One vector is turned by the same rotation once a tick. Each row is the vector after some number of ticks, and that number follows the row.
The counts run from 0 to 374.
[ 17.4  -1.9  -8.1 -20.8   8.6 -21.2  15.9  10.1   3.4 -26.0 -27.4  -1.1
 -13.4  16.1  -0.7   1.9  -7.5  21.1   7.5  -0.6  -7.1  -1.5  13.9  10.6
  10.4 -30.1 -10.1   0.6 -16.4  -3.5   6.1  -8.2  30.0 -10.0  19.1  16.1
   6.9  42.4  -6.5 -51.3 -10.6 -13.3  42.1  13.3   1.7 -18.1  14.9   3.3
   8.9  12.9 -16.5] | 40
[  6.8  11.9 -44.2 -15.5  14.0 -14.0  -2.0  14.4   5.8 -23.9 -27.4  -2.1
  -6.0   6.2  28.0   8.2 -26.2  30.8  12.1 -18.8  -2.7  19.5 -11.5   2.5
  26.6   2.3 -16.4 -22.8 -34.2  -4.6   3.7  -1.0   4.0 -15.7  23.0  -4.0
   1.6  25.4 -20.7 -38.7 -10.5   8.8  25.0 -14.0   2.4 -17.5  -4.1  -1.5
   5.1   6.6  12.6] | 180
[ 18.6  12.5  -5.6  -2.3  -4.7 -20.3 -17.6  11.0  -9.7 -34.9 -50.9  -0.8
  17.7  30.7  10.4   3.4   3.0   1.1  10.6  -6.1 -18.3  40.2  -0.7  -2.8
  14.7 -16.7 -20.6 -32.3 -21.1 -14.8   0.2 -13.0  16.4  -6.4  -6.0 -18.7
   8.2  27.1 -13.2 -13.3 -14.0  -2.6  21.6 -18.8  13.1   4.6   2.6  16.9
  24.4 -17.8   7.7] | 320
[ 10.2   9.8   8.1 -27.1  -4.8  -6.6  -6.7  23.3  -9.4 -32.2 -34.4  -1.2
 -20.6  20.1  14.0 -15.4   7.1  -6.3  12.7   9.6 -19.3  28.1   4.1  -8.0
   6.7 -29.3 -10.0  -4.2 -23.0 -24.1  11.0 -12.8  35.0  -8.2  28.0 -19.7
   8.8  25.1 -24.4 -18.5 -13.5 -16.7  25.8  -6.5  17.2  -1.7  24.5  -0.5
  -1.5   6.7 -13.9] | 84
[ 15.6   7.5 -12.8   5.3   7.4   1.7 -10.0  23.3   5.1 -18.0 -44.6 -10.9
  -0.1  16.6  17.3  -9.5   3.0 -16.8  13.1  10.8  -5.1  39.0  -4.8  15.3
   8.3  -7.8 -16.1 -18.0 -32.6  -4.7  15.2 -17.0   4.5 -18.4  14.7 -20.4
   0.7  39.4 -26.0 -13.2 -21.4  -3.5  30.2 -11.7  27.6   9.7  22.7 -12.7
   8.8 -16.9 -13.6] | 74
[ 15.3  -4.1 -15.2  -8.3  -0.7 -13.2   4.0  23.4  13.9 -32.5 -36.7  -9.0
  -3.7  25.0   3.3  -8.9  -4.1  -2.4   7.0   0.0   3.9   9.7 -20.6   9.6
  27.1 -29.4 -16.9 -12.7 -19.2  -2.3   2.7  -3.3  18.4 -17.3  13.0   0.9
   6.0  45.3 -18.3 -43.4  -2.5  -4.4  32.9  -2.1  21.3 -10.4  -1.7 -14.4
  28.7  -6.4 -11.7] | 176
[ 35.4  27.5  -4.9  -7.7   7.0 -16.1  -3.0 -13.4  -0.9 -19.0 -10.5  -5.5
 -15.7  36.3   2.5   5.9  10.4  18.2  25.6  -1.2  -1.9   6.7   5.1 -17.4
  13.2 -18.5  -8.3 -24.2 -12.3 -15.4  -4.1 -17.7  -7.1   0.9  21.1   0.4
  13.1  51.7 -27.1  -0.3 -29.4  22.1  23.3  18.7   2.1 -15.4 -15.9  12.8
 -11.5  21.6 -20.2] | 146
[ 17.4   3.6 -19.6 -17.1  18.5 -22.6  -1.8  14.0  23.8 -32.1 -27.8 -13.6
 -18.0   5.4  -2.6   1.6  10.2   6.2  33.2   9.6   7.4   8.5  -3.8  19.1
  21.0  -9.3 -11.7 -16.5 -20.2   6.7  13.6   1.7  12.8  -3.8   3.3 -13.5
   9.1  51.3 -13.0 -30.3 -21.7  -5.8  30.8   3.7  13.8  -6.9   3.8   2.6
  28.1  -9.5 -23.1] | 30
[ 27.3  21.1  13.5  -3.3  -4.4 -11.4 -12.8   7.4   4.1 -10.5 -39.9  -8.2
 -16.1  21.6   9.1   7.4  -0.5 -10.9  22.0  18.5 -21.2  34.7  -1.5   1.4
  -0.4 -20.2 -16.4   3.6 -27.0  -5.3   3.9 -23.2  15.2  -4.3 -18.1 -36.1
   0.3  33.6 -26.1 -14.0 -24.8  -2.3  10.8 -10.0  -2.8  23.9  -1.1  13.1
  20.6  -9.2 -24.0] | 366
[ -4.2  11.8  10.6 -16.8   3.0   2.5   3.3  19.0  -6.0  -6.8 -16.4  27.6
 -31.6  14.1  14.5  13.6 -24.0  12.5  16.3   7.4 -14.3  24.5  38.7   6.1
  45.0 -34.8 -11.4   2.8 -12.0 -10.3   8.0  -8.5  32.0   1.7  20.9  -6.9
   1.3  20.2 -11.5  -6.0 -14.9 -13.8  31.2   1.3   8.6  -5.2  10.9 -19.4
  -2.7  11.3 -33.6] | 95
[ 18.1  19.5  -7.3 -11.9  11.4   3.2   5.0   8.7  29.2   6.3 -20.6  -5.1
 -28.3   0.7  23.4  10.1 -32.3   3.5  11.6  13.8 -17.8  13.9 -14.3  13.2
   7.8 -15.1 -14.7   7.0 -33.7  -6.9  -2.6  -6.5  30.5  -2.9  -8.2  -9.9
 -11.6  45.6 -34.7 -36.5  -6.4 -24.6  13.6  -8.5  -6.9  14.9   2.3 -14.5
  18.3  -9.6 -25.1] | 370
[  1.8  31.1  -8.5 -14.4   7.0  15.7   6.7  -8.1  15.7  -0.6 -30.2   6.2
  -8.4  12.5   4.7   9.4 -26.9  15.7  31.3  24.3  -4.2  32.5  26.0  12.7
   8.7 -15.8 -16.8  -4.3 -19.1  10.5  14.7  -7.4  12.5   5.9 -14.7  -2.5
  -8.6  40.1 -15.7 -30.0 -24.4 -16.2   2.3 -21.6 -13.3   2.2  20.1  -5.4
  26.1 -16.0 -25.0] | 360
[ 11.0  33.6  -9.6 -35.1  15.6  -4.4   3.1  -4.7  -1.2   2.3  -9.8  14.6
 -31.5  -2.4  23.9  24.4 -27.5  29.4  28.8   2.9 -19.2  24.5  35.6  -0.5
  15.1 -14.7 -11.4  -2.6 -20.0  -9.6   7.6  -3.0  21.6  13.1   8.8 -10.1
  -4.2  26.2 -20.1  -8.4 -23.3  -7.5  16.8  -5.5 -17.3 -13.0  12.7   8.7
 -16.4  18.2 -23.5] | 243
[ 27.5  25.5   4.4  -9.1   2.8   4.7  -8.4  -6.1  14.4 -11.3 -13.1 -19.1
 -11.3  29.8   8.2  -4.4   8.3  -5.3  17.8   9.7 -18.5  29.7 -20.1 -14.0
   9.5 -33.1 -21.7 -12.6 -14.3  -7.8  -3.4 -16.1  -8.3   2.2  -0.6 -27.7
  -1.9  58.4 -38.0  -3.1 -15.3  17.8   6.7  -1.2   6.4   3.0 -19.7   4.2
   5.7 -11.4 -18.0] | 265
[ 22.5  11.6 -30.3 -23.0  12.7 -16.1  19.1   3.2   5.7 -13.0 -23.9  -2.6
 -14.2   8.5  19.3  10.9 -24.9  35.6   9.3  -9.2  -5.3   1.7   9.2  -0.8
   3.1 -10.6 -10.3  -2.8 -25.7  -6.8   7.0  -7.7  17.3  -7.8  25.9  21.2
   0.9  37.2 -12.6 -46.0  -8.5  -5.8  31.4   3.4 -11.5 -18.9  13.3   1.8
  -3.3  21.0 -15.1] | 42
[ 24.0  29.6 -17.9 -10.0  11.1 -30.6 -15.0 -12.3  -2.8 -17.8 -19.5   6.4
 -20.6  22.1   7.3   9.2  -3.5   1.2  23.5 -11.6   9.3  20.3  -2.5  14.8
  34.4 -24.2  -0.9 -17.2 -18.7  -9.3   0.2  -5.4  10.4  -4.1  13.0 -34.6
   9.4  29.0 -26.2  -3.7 -24.5  17.1  26.8   3.6  19.5 -27.5 -13.1  10.1
 -21.4  17.7 -10.8] | 137
[  7.6  15.0 -24.0 -27.6  13.7   1.2   5.9  22.2   7.2  -5.2 -15.3   2.6
 -36.4   2.1  39.0   7.1 -24.0  19.4  12.9   2.5 -14.9  20.9   7.1  -8.6
  15.8   3.7  -9.7  -6.8 -30.2 -27.1   4.3  -9.0  18.5   3.1  35.6   1.4
   1.6  19.4 -31.6 -13.1 -14.2 -18.0  18.3 -12.0  -0.4  -4.6  20.6 -15.5
 -14.1  17.1 -20.9] | 88
[ 27.5  15.4 -33.1   1.2   4.8 -25.2 -14.0  22.0   4.6 -22.0 -46.2  -4.1
 -13.7  19.4  31.9   4.6  -1.5  -1.1  14.2  -2.8   1.6  22.7 -16.3  -4.2
   7.5  14.8  -8.9 -29.3 -39.1 -29.1  -1.3 -15.0  11.8  -9.5  16.6 -10.9
  11.0  19.3 -30.4 -11.9 -19.1  -5.7  21.4 -14.0  14.8   4.3   5.7  -4.7
   5.2   8.2  -3.3] | 328
[ -1.9   1.6 -12.0 -10.6  13.4   5.4   0.1  30.2   8.6 -21.2 -36.6  -6.0
  -6.4   0.1  13.0  -3.6  -9.9  -8.6  15.0  11.2  -6.8  36.9  11.4  24.3
  20.1 -19.0 -17.4 -10.3 -24.8   2.8  16.1  -4.6  21.1  -8.8   7.0 -15.7
  -2.4  31.4 -15.6 -24.8 -10.4 -20.1  32.6 -18.9  25.0  -0.7  31.8 -16.9
  14.3 -22.4 -13.7] | 76
[ 29.1   4.8   0.2  -8.2  -3.1 -16.2  12.1  10.7  -5.7 -21.7 -24.8  -1.1
 -12.8  39.2  -0.4   1.4   2.2   1.0   1.5  -4.5   0.1   6.6   9.5  -5.3
  32.9 -44.6 -12.4 -11.6   0.2 -13.7   0.4 -13.4  12.8  -4.4  21.4   9.0
  15.6  43.0  -9.2 -15.3  -7.8   7.0  43.1  16.2  14.9 -18.8   0.4  -7.1
  -0.3  15.8 -32.9] | 294
[  3.0   7.0 -20.3  -7.5  13.0  -1.6  16.6  19.1  -4.3 -11.1 -32.9  17.0
  -3.8  14.9  13.8  18.7 -26.5  26.9  19.6   4.0   0.1  19.7  44.9  10.2
  27.1  -7.1 -12.4 -14.2 -18.9   2.1  12.9 -11.7  13.1  -8.0  19.0  21.9
   2.1  25.0   1.4 -23.4 -16.9 -12.9  36.3  -2.7   2.8  -7.4  28.9 -19.2
  10.4   9.3 -20.2] | 196
[ 13.6  20.2  17.4  -4.7   6.5  17.2   2.7   4.6  18.5  -0.9 -11.8   8.5
 -14.4  19.5   8.8   8.6 -14.7  -0.1  13.5  17.2 -25.5  22.9  21.1   7.5
  29.5 -35.3 -27.0  -9.3  -7.7  -7.0  -7.8  -8.7  29.2  11.7 -17.7  -5.5
  -7.6  52.7 -25.0   1.1 -12.9 -23.8  14.5  -0.4   6.0  17.1   1.9 -12.1
  19.5 -20.8 -29.4] | 113
[  4.4  29.2   1.6  -6.9   0.0  12.4   6.1  -9.7  11.9  -4.5 -37.3   5.2
  -6.8  24.7  -2.7   1.0 -18.9   5.4  29.6  29.5   1.8  29.2  21.1  13.0
   8.3 -20.8 -12.3  -6.8 -16.4  11.2  14.3 -14.2  13.9   3.1  -9.7  -1.1
  -3.1  45.4 -17.4 -27.5 -30.3 -13.9   8.9 -17.6  -6.4   3.4  19.9 -12.5
  25.5 -14.3 -25.3] | 359
[ -1.2   9.0  11.0 -13.8  -0.3  -2.1   0.3  22.3 -10.0 -12.4 -24.8  20.3
 -29.8  16.4   9.8   9.4 -13.5  -0.4  19.1  11.1  -7.3  26.3  37.5   4.4
  41.7 -32.0  -7.0   1.5 -11.0 -12.6  14.5 -12.5  26.2  -0.9  22.5 -21.5
   7.4  14.6 -12.4   0.6 -22.2  -8.0  31.9  -1.5  12.7  -6.9  13.8 -18.3
  -3.7   8.1 -35.7] | 94
[ -0.9  17.4   9.0 -15.1   2.5   7.4   6.6  12.8  -6.1  -0.4  -7.8  28.7
 -28.4  10.5  21.4  15.6 -36.4  23.5  11.5   2.8 -20.9  23.2  38.2  -1.3
  39.7 -31.5 -13.3   1.6 -13.7 -15.3  -1.7 -12.1  31.5   0.9  21.0   0.8
  -6.6  19.5 -19.0  -7.2 -12.0 -12.3  25.7   0.1  -0.1  -5.9   7.5 -17.2
  -7.4  16.0 -26.3] | 96
[ 28.8  30.7 -25.1  -7.3  15.1 -25.8 -12.8 -12.4   3.6  -8.7 -12.9   5.2
 -23.4  15.7  16.5  11.9 -11.3   6.3  21.6 -17.6   7.8  16.3  -7.7  14.7
  31.0 -14.8  -6.1 -18.6 -27.6 -12.4  -3.1  -3.3   7.7  -5.9  15.1 -28.6
   5.0  30.4 -30.0  -7.4 -21.4  17.0  26.9   1.1  14.5 -24.6 -14.5   6.1
 -25.7  18.3  -7.7] | 136
[ 11.9   2.7 -14.3  -8.0  13.1  17.0   4.0  29.0  14.7  -5.2 -24.3  -7.4
  -2.6   3.0  36.5   9.1 -24.6  20.2   6.5   1.8 -35.3  29.4  -3.1 -11.3
   7.0   2.0 -31.7 -11.0 -38.1  -8.1  -3.7 -18.7   6.3 -10.3  12.6   4.7
 -11.9  40.8 -32.4 -19.7  -5.4 -11.6  19.0 -11.0  -4.5  24.6   3.5 -12.1
  19.2 -16.6  -1.9] | 70
[ 35.0  33.8 -10.3  -7.9  -3.0 -14.7   4.4 -12.3   0.5   2.1 -22.8  11.5
 -14.3  29.8  19.7  31.2 -29.0  28.4  13.7  -8.6 -20.6  16.1   9.9 -21.6
  15.2 -16.8 -19.7 -16.2 -11.4 -17.6 -19.4 -13.1   6.8  13.3 -18.5  -0.4
  -0.3  34.0 -20.1  -5.8 -14.0  10.3   4.0  -3.2 -27.7   1.1 -26.1  12.3
   6.9  13.4 -19.5] | 7
[ 16.9  27.7  -7.5 -26.6  15.2 -16.8   2.2  -9.2   4.9 -12.8   5.5   7.4
 -20.1  15.5  16.5  18.0 -20.4  46.1  19.1 -14.3 -18.9   1.3  12.2 -12.7
  25.1 -24.5 -19.2 -12.7 -15.5 -13.3 -14.4  -2.6  16.5   4.6  20.5   7.2
   0.2  40.7 -21.5 -21.4 -13.1   5.7  21.9  15.6 -13.0 -16.4 -19.2  14.2
  -7.9  23.8  -6.0] | 143
[ 16.9  30.4 -17.1 -30.8  12.1 -13.0 -12.0  -2.3  13.3  -4.0 -15.2   2.8
 -19.2  -2.8  28.6  21.0 -22.5  14.4  13.1 -12.7 -29.2  28.0  -7.9  -0.8
  19.9 -15.2 -22.2 -16.2 -24.0 -17.4 -12.9   7.8  28.1  12.5 -15.4 -31.4
  -6.3  33.3 -29.6 -10.9  -6.3  -8.9   1.8 -17.3  -7.7  -1.0  -9.6  17.9
   1.8  -5.8  -5.5] | 125
[  4.4  30.3  -0.4 -28.2  11.8  -2.2   0.4  -6.1   3.3 -13.8 -19.8   6.5
 -25.5  13.7   1.4  -0.3  -4.4   4.4  30.2  18.8   3.4  21.1  31.9  21.0
  17.3 -28.0  -2.2  -3.5 -14.3  -4.1  23.3  -4.2  30.2   5.7  18.1 -14.3
   4.2  33.7 -19.2 -17.1 -32.0 -16.3  23.7  -4.9   8.8 -18.3  31.5  -0.8
 -11.7   7.7 -26.6] | 240
[ 16.6  27.2   1.4  10.0  -0.3 -13.6 -12.5   3.1 -15.5 -13.5 -36.1  14.3
 -20.1  31.0   9.5  14.7  -6.7  12.9  38.0  12.4   3.7  30.0  33.7  -8.8
  21.3   2.7  -5.4 -10.7 -26.6  -9.0   9.0 -30.4  -4.6  -7.3  12.6 -16.4
   9.0  16.1 -18.1   5.2 -44.1  12.6  21.1   0.6  -5.3   4.3  -5.2  -3.5
   7.1  18.2 -22.4] | 347
[ 10.9  34.7   4.3   6.7  -2.8  10.7   0.9 -13.1   5.5  -8.0 -35.8   1.1
  -0.6  39.8  -4.9  -5.8 -10.4  -1.1  29.4  29.6   1.9  29.3  18.5  12.3
   5.3 -25.9  -6.8  -9.0 -17.3   2.4  12.6 -21.2  12.2  -3.0  -6.6  -6.1
  -0.6  44.9 -18.9 -23.9 -34.0  -9.6  10.2 -11.8   0.5   3.6  19.0 -10.9
  19.3 -12.2 -22.9] | 358
[ 24.5  26.0 -32.0 -17.6  19.2 -16.6  -0.7  -3.1  23.0  -0.5  -2.5   4.1
 -32.8   1.5  28.1  15.0 -25.7  17.8  16.8 -12.8   3.3   7.4 -10.7  13.7
  34.6  -8.9  -9.0 -17.3 -26.5 -13.3  -9.7   4.8  17.5   3.3  10.5  -7.7
  -2.3  37.7 -33.9 -15.0 -12.4  -2.8  23.5   0.9   8.6 -18.0 -13.9  -6.1
 -19.1  12.8 -11.8] | 134
[ 32.2  41.6 -13.9   2.3   6.1   6.7  -9.6 -20.4  11.1   5.6 -23.7  -4.5
  -0.6  27.4  18.8   2.9 -12.2  -9.5  11.4   3.4  -6.8  34.8 -13.0  13.1
   3.6 -17.3 -13.0 -27.6 -25.0 -12.5  -7.5 -11.1  10.0   1.8  -9.5 -20.1
  -8.1  45.6 -41.4  -0.7 -20.1  -0.8   7.6 -15.5  14.5   2.8   2.0   0.4
 -10.3 -13.5  -4.5] | 118
